In the rows, 128 means zero.
Each path below is one point turned by a fixed rotation once a step. After each direction that follows a path, write how fast that rotation turns it, in degrees a step (0 if it stays still).
Each turn is a multiple of 5 degrees from 10 to 175, or 0.
Each row of a path follows its step; steps can be skipped.
Rotation 1:
step 0: [128 124 132 122 136 119 117 135 123 138 125 129 121 127 125 129 128 124
 127 124 136 127 136 137 121 120 139 128 136 129 142 122 133 138 130 137
 140 126 130 117 129 125 110 132 118 121 130 123 123 132 129 127 133 125
 126 130 130 131 122 119 136 139 135 131 123 126 134 131 126]
step 11: [123 125 125 132 118 127 122 133 128 132 130 131 119 125 122 140 119 130
 121 118 133 134 119 134 125 127 132 129 125 123 135 130 131 141 135 147
 126 135 131 118 127 122 117 124 137 141 133 131 135 124 130 128 139 127
 116 123 132 120 134 124 132 129 136 126 124 121 124 130 122]
step 12: [117 129 130 120 125 125 136 128 125 130 128 126 114 126 127 135 131 130
 121 129 124 131 123 139 124 126 141 136 140 126 133 126 120 133 135 134
 131 122 127 134 129 129 120 138 132 118 132 123 119 137 126 127 133 122
 125 122 122 125 125 113 118 116 133 133 134 137 130 135 121]
step 15: [126 120 138 124 126 127 124 147 127 137 124 124 136 132 130 127 137 126
 121 125 122 139 145 126 129 128 124 126 133 123 141 125 135 130 129 130
 127 132 135 130 130 129 116 133 127 117 127 124 136 127 139 128 131 114
 132 129 124 125 116 130 121 127 137 122 132 122 135 131 130]
step 17: [130 120 128 126 134 129 120 129 131 121 129 135 118 118 139 130 124 136
 113 121 124 127 135 135 127 123 128 131 136 133 130 125 133 129 145 127
 123 123 120 124 135 127 116 125 132 129 125 124 123 123 136 129 131 129
 119 132 128 124 125 121 133 128 125 124 127 135 141 146 119]
step 28: [130 122 118 127 123 129 125 134 135 134 136 122 120 130 132 135 121 124
 122 141 128 120 124 135 137 129 126 126 138 132 133 125 127 135 139 136
 124 137 130 118 125 130 116 136 128 136 133 120 131 125 130 140 128 128
 127 132 117 126 129 127 140 123 126 130 138 132 129 144 134]
step 35: [120 135 133 132 130 117 115 130 121 132 132 123 132 135 136 125 132 130
 127 124 125 128 144 143 131 113 130 124 136 137 127 136 131 129 140 129
 131 123 116 128 126 126 127 128 121 128 135 127 129 129 128 135 127 124
 135 131 117 128 116 122 129 129 128 125 135 127 135 134 116]
step 38: [132 126 129 131 112 125 128 134 128 137 127 125 112 130 124 139 125 121
 122 119 130 130 121 140 124 120 132 122 130 129 142 120 130 129 130 141
 129 127 127 131 128 123 127 137 131 127 132 124 124 125 129 134 136 130
 124 135 127 135 133 117 115 135 143 119 130 125 135 132 126]
[129 126 126 126 127 128 126 129 127 129 124 128 125 126 128 127 127 129
 127 129 126 124 129 130 128 129 126 128 126 129 128 130 126 128 125 130
 126 128 128 127 130 128 127 126 125 130 129 130 129 130 128 128 129 127
 127 127 129 129 130 130 128 127 124 130 130 126 127 129 128]
125
[129 129 128 126 128 124 130 125 128 130 130 129 126 128 126 128 128 127
 127 128 127 128 127 130 129 128 129 126 125 130 129 128 127 129 125 128
 125 131 132 128 126 129 126 127 132 128 127 127 126 130 125 131 128 129
 127 128 128 126 127 127 127 129 128 127 129 129 127 128 127]
40
[129 129 130 129 127 129 130 127 129 127 128 126 128 130 126 130 128 124
 130 129 128 130 125 130 128 126 127 127 127 127 130 127 128 127 130 132
 125 129 127 125 128 129 128 127 126 128 128 130 131 128 130 130 127 131
 128 128 126 131 126 130 129 128 127 128 129 127 129 127 127]
145
[129 127 126 124 127 126 127 130 128 129 128 130 125 126 126 130 130 128
 127 127 129 129 127 128 125 128 128 129 128 127 126 125 130 128 130 127
 128 129 130 126 127 124 128 132 128 129 129 129 127 127 130 127 127 130
 129 129 126 129 128 128 129 127 127 127 124 126 127 129 129]
65
[127 128 126 128 127 129 129 128 126 127 128 126 126 127 125 132 129 130
 128 131 127 131 129 129 128 128 129 129 128 129 129 127 127 129 128 125
 128 126 127 129 128 128 130 124 125 127 128 128 127 132 125 126 126 128
 129 130 127 130 128 129 128 128 129 125 129 129 127 128 124]
170
[128 130 129 128 128 129 130 126 123 125 127 129 126 130 129 128 128 127
 126 125 130 128 130 127 128 129 130 130 128 128 128 128 126 127 130 127
 127 126 130 127 127 127 126 127 128 124 127 129 127 129 128 125 129 130
 127 127 130 126 126 131 128 127 127 130 129 129 129 130 129]
145
Rotation 2:
step 2: [124 132 135 128 143 125 123 132 121 127 117 138 124 133 115 129 137 133
 145 132 137 125 124 131 132 129 130 118 129 124 126 116 133 131 126 133
 126 135 134 120 125 125 129 133 128 127 123 124 133 121 140 139 131 131
 137 133 126 116 122 133 121 125 124 130 127 123 131 119 121]
step 8: [123 125 123 134 128 137 124 123 139 128 125 127 129 123 130 129 130 121
 136 129 128 116 125 144 124 129 130 136 119 125 137 124 130 146 115 116
 135 127 127 123 120 123 134 125 126 131 120 129 130 122 141 134 136 128
 126 131 129 118 126 129 124 116 131 120 130 125 140 134 133]
step 13: [116 128 124 135 137 118 123 137 118 126 132 130 131 134 119 138 137 132
 136 129 131 116 141 131 122 130 124 135 124 121 124 133 122 138 118 142
 135 125 134 125 125 129 130 135 130 129 129 136 128 117 132 139 129 129
 126 124 132 134 128 135 123 129 124 139 130 121 140 131 129]
step 28: [127 129 142 139 137 123 125 128 137 122 131 127 129 130 128 120 120 126
 133 129 135 136 129 130 127 136 132 114 117 128 136 120 131 127 118 136
 130 134 130 125 133 127 130 122 128 124 131 135 134 126 137 117 128 142
 121 119 118 119 131 135 123 132 126 135 116 126 118 129 134]
step 30: [129 140 118 120 126 132 124 132 122 123 122 124 132 118 119 123 127 128
 137 135 136 120 123 137 132 127 127 124 125 118 138 137 127 132 125 142
 136 134 120 137 124 132 132 132 138 131 128 119 132 116 128 118 125 129
 132 122 128 124 119 129 124 116 135 131 121 117 131 124 130]
step 31: [129 133 126 138 134 119 130 129 124 136 122 128 133 128 117 139 121 121
 136 134 126 122 125 131 128 138 138 118 122 134 135 122 123 140 119 126
 117 137 127 142 121 136 130 131 121 128 136 132 129 122 126 139 121 134
 126 121 135 124 126 134 127 129 127 126 121 137 125 119 127]
step 34: [128 134 136 134 122 121 130 132 122 121 123 136 130 140 125 137 129 119
 130 124 123 124 141 143 129 122 139 120 128 133 141 134 137 130 130 128
 133 135 127 128 133 125 126 125 126 128 125 128 133 120 133 134 142 128
 112 126 128 120 125 123 117 134 122 124 124 130 135 120 129]
step 38: [126 123 131 144 123 133 120 127 132 133 135 127 130 127 123 127 129 132
 132 132 136 136 126 141 127 133 121 135 114 119 133 125 119 134 122 126
 122 133 123 131 123 107 126 119 121 122 133 140 123 137 129 128 130 124
 130 130 131 119 125 130 121 130 127 130 119 137 134 120 126]
[126 131 129 131 127 129 129 126 126 131 130 128 127 127 128 127 130 131
 127 132 127 128 129 127 127 128 128 127 130 121 127 129 128 128 127 128
 130 127 127 126 129 127 129 126 128 129 128 127 128 127 130 131 129 128
 129 127 130 127 128 126 130 128 130 128 129 129 126 127 128]
130
[130 130 128 128 130 128 128 126 127 127 127 128 126 126 128 127 127 128
 129 128 127 129 128 127 134 127 128 129 129 126 130 130 128 129 129 127
 131 128 129 128 131 126 129 129 128 129 130 129 128 129 128 128 128 127
 129 129 128 129 127 131 124 126 128 129 131 126 128 130 126]
145
[126 126 131 127 128 133 129 129 127 127 126 125 129 128 128 131 128 126
 128 128 128 127 128 126 128 128 131 126 126 127 128 129 128 130 127 125
 129 128 125 127 126 129 130 129 128 126 129 129 129 131 129 127 129 130
 127 129 128 130 127 127 128 127 129 130 127 126 125 128 127]
130
[129 128 130 128 128 127 130 131 127 126 129 129 128 129 128 129 124 127
 128 130 125 129 132 127 129 131 131 128 128 127 128 128 129 128 126 129
 128 129 130 128 128 131 126 127 127 127 128 128 127 128 128 129 127 130
 126 126 132 127 131 128 127 127 129 132 128 129 130 130 131]
120
[127 126 128 128 127 128 128 128 127 128 130 126 125 128 128 127 125 131
 128 128 129 132 130 130 128 128 129 128 126 127 130 127 130 129 129 127
 127 127 129 128 131 128 129 127 129 127 127 127 127 130 125 128 128 132
 127 126 126 132 126 128 128 130 128 127 129 132 128 125 127]
65
Rotation 3:
step 6: [133 120 120 141 124 129 126 123 121 130 132 141 133 124 121 125 132 126
 134 126 122 134 126 116 129 126 128 124 129 132 142 130 132 130 118 134
 134 129 121 128 131 123 128 131 131 126 126 130 125 136 113 136 146 128
 119 128 132 136 132 136 118 121 130 127 115 131 129 119 128]
step 9: [136 122 123 121 134 133 126 128 133 128 131 124 123 127 135 135 142 131
 132 135 127 143 122 117 125 136 136 129 122 132 134 129 137 134 122 128
 127 127 126 122 129 130 123 130 129 124 126 134 113 121 115 113 123 122
 131 119 140 139 126 127 130 130 125 129 125 123 124 126 127]
step 12: [135 125 125 123 130 129 129 127 114 131 121 134 127 126 126 128 129 119
 130 126 126 146 119 125 116 116 125 113 121 130 118 125 132 131 127 123
 124 131 127 141 117 132 134 128 125 135 127 131 129 136 122 124 129 126
 123 118 130 136 140 134 124 134 128 125 119 131 129 120 128]
step 14: [124 120 131 130 132 126 121 120 125 121 131 135 131 120 127 125 132 121
 130 131 130 140 118 120 125 117 136 123 123 121 125 127 128 131 129 134
 120 119 123 147 123 136 128 134 130 127 131 120 116 120 123 127 123 127
 125 125 137 134 127 125 125 125 117 121 131 122 132 124 111]
step 20: [130 118 123 131 132 126 119 120 126 122 126 133 132 121 124 124 127 132
 134 142 117 143 121 124 135 129 129 115 138 133 130 127 125 128 121 129
 116 135 124 132 134 123 129 130 129 130 133 136 131 124 126 133 122 126
 127 115 134 131 115 120 122 125 133 119 123 129 128 137 126]
step 21: [124 116 119 127 138 127 136 114 117 126 123 135 123 125 131 132 119 129
 126 118 128 137 128 111 122 138 131 125 113 133 133 124 124 131 122 135
 129 127 132 127 126 123 127 129 132 120 122 129 126 126 112 126 130 128
 129 119 132 124 121 121 136 121 123 132 121 129 125 126 125]
step 33: [134 126 128 131 127 130 128 119 119 117 136 137 115 119 121 131 117 122
 130 114 125 140 134 120 122 125 119 128 132 131 129 127 131 121 126 141
 125 116 127 127 126 127 116 133 123 129 131 131 128 128 118 132 133 134
 125 120 130 138 120 124 122 133 121 134 129 121 135 125 124]
step 37: [129 126 126 123 127 127 125 112 121 126 120 132 134 128 122 128 128 120
 128 132 110 149 129 121 125 125 127 125 120 132 131 128 125 125 124 126
 123 128 127 137 123 122 137 131 130 119 129 127 127 133 125 130 126 124
 112 112 128 130 126 127 133 127 137 133 130 131 125 115 128]
[129 130 129 128 125 130 127 127 130 128 127 126 127 128 127 128 126 125
 127 126 128 128 124 129 127 127 124 127 129 129 126 128 127 129 130 128
 128 128 126 126 125 132 127 128 128 125 127 130 127 129 126 130 128 131
 127 128 128 128 128 129 127 130 127 128 131 128 127 127 129]
70
[127 127 128 126 128 129 129 125 130 130 126 127 127 126 128 127 128 131
 131 128 130 128 129 127 127 127 127 127 127 125 130 128 127 128 130 128
 127 132 129 130 129 130 127 126 127 126 126 125 127 127 127 128 129 128
 128 128 127 129 130 126 128 131 129 129 126 129 129 126 131]
110
[127 125 128 131 129 129 130 127 130 130 129 130 130 131 127 131 126 129
 128 130 128 128 126 129 130 128 126 125 129 127 131 129 128 129 127 129
 127 130 123 127 126 127 127 126 127 127 127 126 126 128 128 125 127 127
 129 127 127 125 126 128 130 127 127 126 129 128 126 128 127]
70
[131 129 130 128 129 129 128 127 128 128 123 129 127 131 127 129 128 126
 127 127 130 128 128 129 128 130 129 129 125 127 128 125 125 127 127 129
 129 129 127 126 128 127 131 126 128 128 129 129 130 127 125 127 127 124
 129 127 128 128 128 127 127 128 131 125 127 127 128 127 131]
130
[129 130 128 126 129 128 129 129 130 130 128 129 128 130 127 127 129 128
 127 128 131 128 125 124 125 125 130 128 126 126 128 129 130 129 126 128
 129 126 127 129 128 126 128 128 129 127 127 131 124 126 126 127 127 129
 126 131 125 127 128 127 129 125 127 129 126 127 128 128 127]
145
[130 126 126 128 127 130 127 129 128 126 128 126 129 130 131 129 129 129
 128 126 130 128 128 127 126 129 128 127 127 128 132 127 133 127 127 128
 131 128 127 128 127 129 128 129 127 130 125 128 127 129 131 128 126 126
 128 129 130 125 131 128 124 129 128 127 129 129 129 128 128]
20
[129 130 128 131 128 126 127 128 127 129 128 126 128 129 126 126 127 129
 129 131 128 127 126 129 129 127 128 127 131 128 129 129 130 128 129 129
 131 127 131 126 132 127 130 127 127 127 126 128 129 126 127 127 128 130
 127 129 130 128 126 128 125 130 130 127 126 130 126 127 127]
155
